[[149 135 133 127 152 154 114]
 [141 128 137 125 152 149 115]]
:
[[154 114 149 135 133 127 152]
 [149 115 141 128 137 125 152]]

[[114 137 124 138 132 130 114 130 144 118 135 143 121]
 [131 131 118 133 134 140 106 135 138 114 130 126 112]]
:
[[143 121 114 137 124 138 132 130 114 130 144 118 135]
 [126 112 131 131 118 133 134 140 106 135 138 114 130]]

[[134 134 123 131 134 139 102 134 130 145 130 139 145 119]
 [123 134 129 126 131 138 122 130 131 142 118 132 130 135]
 [121 135 130 123 132 136 125 127 130 142 116 130 128 137]]
:
[[145 119 134 134 123 131 134 139 102 134 130 145 130 139]
 [130 135 123 134 129 126 131 138 122 130 131 142 118 132]
 [128 137 121 135 130 123 132 136 125 127 130 142 116 130]]

[[118 112 119 125 136 144 140 119]
 [112 122 125 127 136 140 140 112]
 [150 117 116 111 102 103 100 141]
 [133 111 109 107 116 126 120 115]
 [117 130 136 138 139 136 134 128]
 [126 126 128 129 128 127 126 129]
 [131 134 130 129 124 120 124 132]
 [129 130 132 130 127 124 121 132]
 [115 130 133 135 143 144 147 117]
 [145 134 124 118 110 108 112 132]]
:
[[140 119 118 112 119 125 136 144]
 [140 112 112 122 125 127 136 140]
 [100 141 150 117 116 111 102 103]
 [120 115 133 111 109 107 116 126]
 [134 128 117 130 136 138 139 136]
 [126 129 126 126 128 129 128 127]
 [124 132 131 134 130 129 124 120]
 [121 132 129 130 132 130 127 124]
 [147 117 115 130 133 135 143 144]
 [112 132 145 134 124 118 110 108]]

[[128 122 131]
 [115 125 132]
 [156 139 134]
 [116 145 128]]
:
[[122 131 128]
 [125 132 115]
 [139 134 156]
 [145 128 116]]

[[142 149 147 121 136 119 136]
 [119 125 125 121 128 131 144]
 [116 118 118 126 126 133 133]
 [116 117 117 126 126 135 132]
 [129 119 131 138 118 129 122]
 [120 133 127 118 135 128 140]
 [118 125 126 120 129 131 143]
 [112 107 107 132 122 137 124]
 [141 150 148 121 136 121 133]]
:
[[119 136 142 149 147 121 136]
 [131 144 119 125 125 121 128]
 [133 133 116 118 118 126 126]
 [135 132 116 117 117 126 126]
 [129 122 129 119 131 138 118]
 [128 140 120 133 127 118 135]
 [131 143 118 125 126 120 129]
 [137 124 112 107 107 132 122]
 [121 133 141 150 148 121 136]]

[[130 122 137 142 110 136 141 134]
 [117 128 112 118 145 139 131 132]
 [143 139 125 124 134 116 110 136]
 [131 119 127 127 143 135 143 107]
 [111 140 142 124 131 120 143 132]
 [130 130 146 140 139 133 109 110]
 [132 134 114 119 115 123 130 136]
 [109 116 121 125 114 126 115 117]
 [114 116 130 152 137 141 126 132]
 [139 121 143 136 127 141 126 135]]
:
[[141 134 130 122 137 142 110 136]
 [131 132 117 128 112 118 145 139]
 [110 136 143 139 125 124 134 116]
 [143 107 131 119 127 127 143 135]
 [143 132 111 140 142 124 131 120]
 [109 110 130 130 146 140 139 133]
 [130 136 132 134 114 119 115 123]
 [115 117 109 116 121 125 114 126]
 [126 132 114 116 130 152 137 141]
 [126 135 139 121 143 136 127 141]]

[[100 132 138 151 117]
 [120 117 127 104 126]
 [113 112 114 138 137]
 [120 116 153 137 136]
 [128 115 115 148 139]
 [147 132 153 151 139]]
:
[[151 117 100 132 138]
 [104 126 120 117 127]
 [138 137 113 112 114]
 [137 136 120 116 153]
 [148 139 128 115 115]
 [151 139 147 132 153]]
---
[[130 126 118]
 [128 125 106]
 [129 125 111]
 [131 127 121]]
:
[[128 125 106]
 [129 125 111]]

[[140 138 137 136 115]
 [117 138 133 117 146]
 [152 127 144 128 140]
 [132 127 120 118 123]]
:
[[117 138 133]
 [152 127 144]]

[[139 148 140 109]
 [ 98 138 134 143]
 [131 150 125 137]]
:
[[ 98 138 134]
 [131 150 125]]

[[120 123 139 129 116]
 [128 157 112 114 145]
 [148 119 137 132 109]]
:
[[128 157 112]
 [148 119 137]]

[[128 146 126]
 [132 149 101]
 [133 149 102]
 [119 127 141]
 [133 149 102]]
:
[[132 149 101]
 [133 149 102]]

[[116 128 123 117]
 [151 128 118 125]
 [109 127 148 142]
 [115 128 151 147]
 [114 128 149 145]]
:
[[151 128 118]
 [109 127 148]]

[[139 131 127 130]
 [104 127 131 130]
 [137 131 127 130]]
:
[[104 127 131]
 [137 131 127]]

[[152 154 150 109 119]
 [152 151 130 105 114]
 [119 150 150 104 103]
 [144 140 137 151 145]]
:
[[152 151 130]
 [119 150 150]]

[[107 104 107 110 149]
 [115 106 109 111 148]
 [144 120 151 132 145]
 [108 126 129 149 145]]
:
[[115 106 109]
 [144 120 151]]
---
[[117 130 119 130 125]
 [119 137 118 129 127]
 [121 140 123 126 128]
 [126 143 129 132 116]
 [100 124 124 132 112]]
:
[[117 130]
 [119 137]
 [121 140]]

[[129 102 129 151 135]
 [123 107 117 103 120]
 [105 143 121 139 109]
 [126 112 140 150 147]
 [107 135 115 117 106]]
:
[[129 102]
 [123 107]
 [105 143]]

[[131 151 128]
 [128 129 126]
 [134 138 122]]
:
[[131 151]
 [128 129]
 [134 138]]

[[136 125 129 124 145]
 [135 136 117 141 131]
 [124 124 129 147 143]
 [128 124 129 154 145]
 [117 124 127 140 145]]
:
[[136 125]
 [135 136]
 [124 124]]

[[142 110 129]
 [147 101 127]
 [149 111 127]]
:
[[142 110]
 [147 101]
 [149 111]]

[[112 141 125]
 [128 128 128]
 [112 112 100]]
:
[[112 141]
 [128 128]
 [112 112]]

[[118 129 119 125]
 [115 126 135 119]
 [141 142 138 116]
 [149 142 130 129]
 [127 118 150 107]]
:
[[118 129]
 [115 126]
 [141 142]]

[[109 155 131]
 [147 111 145]
 [122 142 151]
 [119 143 134]
 [109 156 125]]
:
[[109 155]
 [147 111]
 [122 142]]
---
[[143 150 117 132 136]
 [110 107 132 124 127]
 [143 152 119 131 136]]
:
[[143 150]
 [110 107]
 [143 152]]

[[145 137]
 [145 122]
 [130 133]
 [112 126]
 [105 132]]
:
[[145 137]
 [145 122]
 [130 133]]

[[121 107 153 130]
 [105 115 157 133]
 [104 115 155 133]
 [115 137 150 140]
 [125 117 138 134]]
:
[[121 107]
 [105 115]
 [104 115]]

[[142 147]
 [115 114]
 [117 141]
 [ 99 124]
 [140 114]]
:
[[142 147]
 [115 114]
 [117 141]]

[[106 138 101]
 [149 157 127]
 [152 104  99]]
:
[[106 138]
 [149 157]
 [152 104]]

[[131 131 126 135 132]
 [125 125 127 137 137]
 [131 129 144 129 136]
 [153 150 153 106 116]]
:
[[131 131]
 [125 125]
 [131 129]]

[[130 137]
 [139 120]
 [143 130]
 [143 109]
 [150 114]]
:
[[130 137]
 [139 120]
 [143 130]]

[[113 149 142 145 150]
 [121 149 146 144 110]
 [147 110 111 113 111]
 [146 112 121 117 107]
 [138 113 108 112 144]]
:
[[113 149]
 [121 149]
 [147 110]]

[[127 126 137]
 [125 116 106]
 [125 138 108]
 [130 119 112]
 [126 129 110]]
:
[[127 126]
 [125 116]
 [125 138]]
